[[ 18 -19  11  14  37   9  43  23]
 [ -1  -7  12  14  13  -6  14  23]
 [  2  -3  -4  -4   6 -15   9   7]
 [  7   2  10  -1  12 -10  17  12]]
|
[[ -1  -7  12  14  13  -6  14  23]
 [  7   2  10  -1  12 -10  17  12]]

[[ 18 -20 -36   4 -33  16]
 [ 27 -19 -46   4 -34  14]
 [ 29 -14 -52   0 -31  12]
 [ 29 -15 -51   1 -32  12]
 [ 26  -9 -53  -6 -25  10]]
|
[[ 27 -19 -46   4 -34  14]
 [ 29 -15 -51   1 -32  12]]

[[ 10  -7  -2  23  -6  -8  12  -4  21 -20   4]
 [  1   7 -18  23 -11 -19 -10   9   8  -5  -5]
 [ -8  -8   5  28  20   5  12   1  -3   2   8]
 [  6   4   6  40   7  -9  10   4   0   5  -8]
 [-22  -4   2   1  -6  -5  -5   5   5 -15  -8]]
|
[[  1   7 -18  23 -11 -19 -10   9   8  -5  -5]
 [  6   4   6  40   7  -9  10   4   0   5  -8]]

[[ 13   5 -10  -7  -5 -10 -12  10   3  -5  -1]
 [ 14  -3 -26   8 -27 -26  -9  14   6 -43 -10]]
|
[[ 14  -3 -26   8 -27 -26  -9  14   6 -43 -10]]

[[ 20  31 -22   0]
 [ 14 -20 -23 -11]
 [ -8  29  32  26]
 [  9 -15 -15  -6]
 [  4 -52 -26 -25]
 [ -2 -28 -13 -15]]
|
[[ 14 -20 -23 -11]
 [  9 -15 -15  -6]
 [ -2 -28 -13 -15]]

[[-32 -38]
 [ 10 -30]
 [ 43  29]
 [  8  -2]
 [  2 -18]
 [ 32 -22]
 [  9 -25]
 [ 18  27]
 [ 14  44]
 [-19 -22]
 [-19  19]]
|
[[ 10 -30]
 [  8  -2]
 [ 32 -22]
 [ 18  27]
 [-19 -22]]

[[ 34 -18   5   1 -49   6  20  16  17 -15  -7 -19]
 [ -9 -10  15   0   5 -10 -15  18  11   6  -7  20]
 [ 20  25 -15  -1  -4  -9  25  -1  11   8  -7  -4]]
|
[[ -9 -10  15   0   5 -10 -15  18  11   6  -7  20]]
---
[[ 23  45  36 -20 -26   5]
 [-39 -19 -50   1  -3   3]]
|
[[  5 -26 -20  36  45  23]
 [  3  -3   1 -50 -19 -39]]

[[-20 -26 -11 -13  -4 -11]
 [  7 -39 -31 -29  30 -32]
 [-18 -26 -26 -21  27 -25]
 [ 11 -34 -36 -18  32 -50]
 [  4 -37 -10 -13  -3 -13]
 [  1 -12  -2  -8  -3  -7]
 [ -5 -22   7  -1 -30   1]
 [ -6 -11 -12  -6   0 -11]]
|
[[-11  -4 -13 -11 -26 -20]
 [-32  30 -29 -31 -39   7]
 [-25  27 -21 -26 -26 -18]
 [-50  32 -18 -36 -34  11]
 [-13  -3 -13 -10 -37   4]
 [ -7  -3  -8  -2 -12   1]
 [  1 -30  -1   7 -22  -5]
 [-11   0  -6 -12 -11  -6]]

[[ 22 -33  10  10   2   1]
 [ -4  10 -12  -9  15   8]
 [-12 -50   0  17  18  -5]]
|
[[  1   2  10  10 -33  22]
 [  8  15  -9 -12  10  -4]
 [ -5  18  17   0 -50 -12]]

[[  2  19  13 -19 -15 -27  -6   9]
 [ -2   8   5   7 -16 -20 -37   8]
 [ 16 -27   8   0 -21 -15 -36  21]
 [ 11   8   2  11   1  13   3  20]
 [ 10   8 -31   0 -13   3  -2  16]
 [ -6  37 -12 -19 -31   4 -19  21]
 [  6 -21 -10  -1  -2 -15  -4  37]
 [  2  -4   5  15  -6  10 -24  28]
 [  6   8  32   6   0   1 -11  34]
 [ 13  -2   9 -14  -8  12   5  54]
 [ -5  33  25   5  -4   6 -25  19]
 [-11  19  -6  25   5 -18  -4  13]]
|
[[  9  -6 -27 -15 -19  13  19   2]
 [  8 -37 -20 -16   7   5   8  -2]
 [ 21 -36 -15 -21   0   8 -27  16]
 [ 20   3  13   1  11   2   8  11]
 [ 16  -2   3 -13   0 -31   8  10]
 [ 21 -19   4 -31 -19 -12  37  -6]
 [ 37  -4 -15  -2  -1 -10 -21   6]
 [ 28 -24  10  -6  15   5  -4   2]
 [ 34 -11   1   0   6  32   8   6]
 [ 54   5  12  -8 -14   9  -2  13]
 [ 19 -25   6  -4   5  25  33  -5]
 [ 13  -4 -18   5  25  -6  19 -11]]

[[ 16  -7 -32 -23 -19  -8 -19]
 [-13  25  22 -18   9   9 -20]
 [-10  15 -38   0  -4 -17 -12]
 [-12  36  43 -22   9  13 -25]
 [ -9  -4  -9   6  -2 -26  19]]
|
[[-19  -8 -19 -23 -32  -7  16]
 [-20   9   9 -18  22  25 -13]
 [-12 -17  -4   0 -38  15 -10]
 [-25  13   9 -22  43  36 -12]
 [ 19 -26  -2   6  -9  -4  -9]]

[[38 37]
 [ 6 12]
 [53 45]]
|
[[37 38]
 [12  6]
 [45 53]]

[[ 23 -45 -11 -50  -4 -17 -17 -20 -21  12   0 -11  20   9  29]
 [-15 -35   1 -45 -22  38  -5  21  24  20  14  -4  -5  31 -25]
 [  8  -2   0  -7  -6  -7   0   1   4 -11   3   4   0  -7  -9]
 [ -1   0  -7  -3   1  -9   4   7   0   0  -7  -4   1   2   1]
 [ -3  -2 -16 -22 -20   4   4 -17 -15 -23   7  18  -9   2   4]]
|
[[ 29   9  20 -11   0  12 -21 -20 -17 -17  -4 -50 -11 -45  23]
 [-25  31  -5  -4  14  20  24  21  -5  38 -22 -45   1 -35 -15]
 [ -9  -7   0   4   3 -11   4   1   0  -7  -6  -7   0  -2   8]
 [  1   2   1  -4  -7   0   0   7   4  -9   1  -3  -7   0  -1]
 [  4   2  -9  18   7 -23 -15 -17   4   4 -20 -22 -16  -2  -3]]

[[-24 -18  21 -32   0  39  19]
 [  1   0  -4   4  -1  -5   0]
 [-19 -17   9 -20  -5  26  15]
 [ 14  12  -9  17   3 -23  -7]]
|
[[ 19  39   0 -32  21 -18 -24]
 [  0  -5  -1   4  -4   0   1]
 [ 15  26  -5 -20   9 -17 -19]
 [ -7 -23   3  17  -9  12  14]]
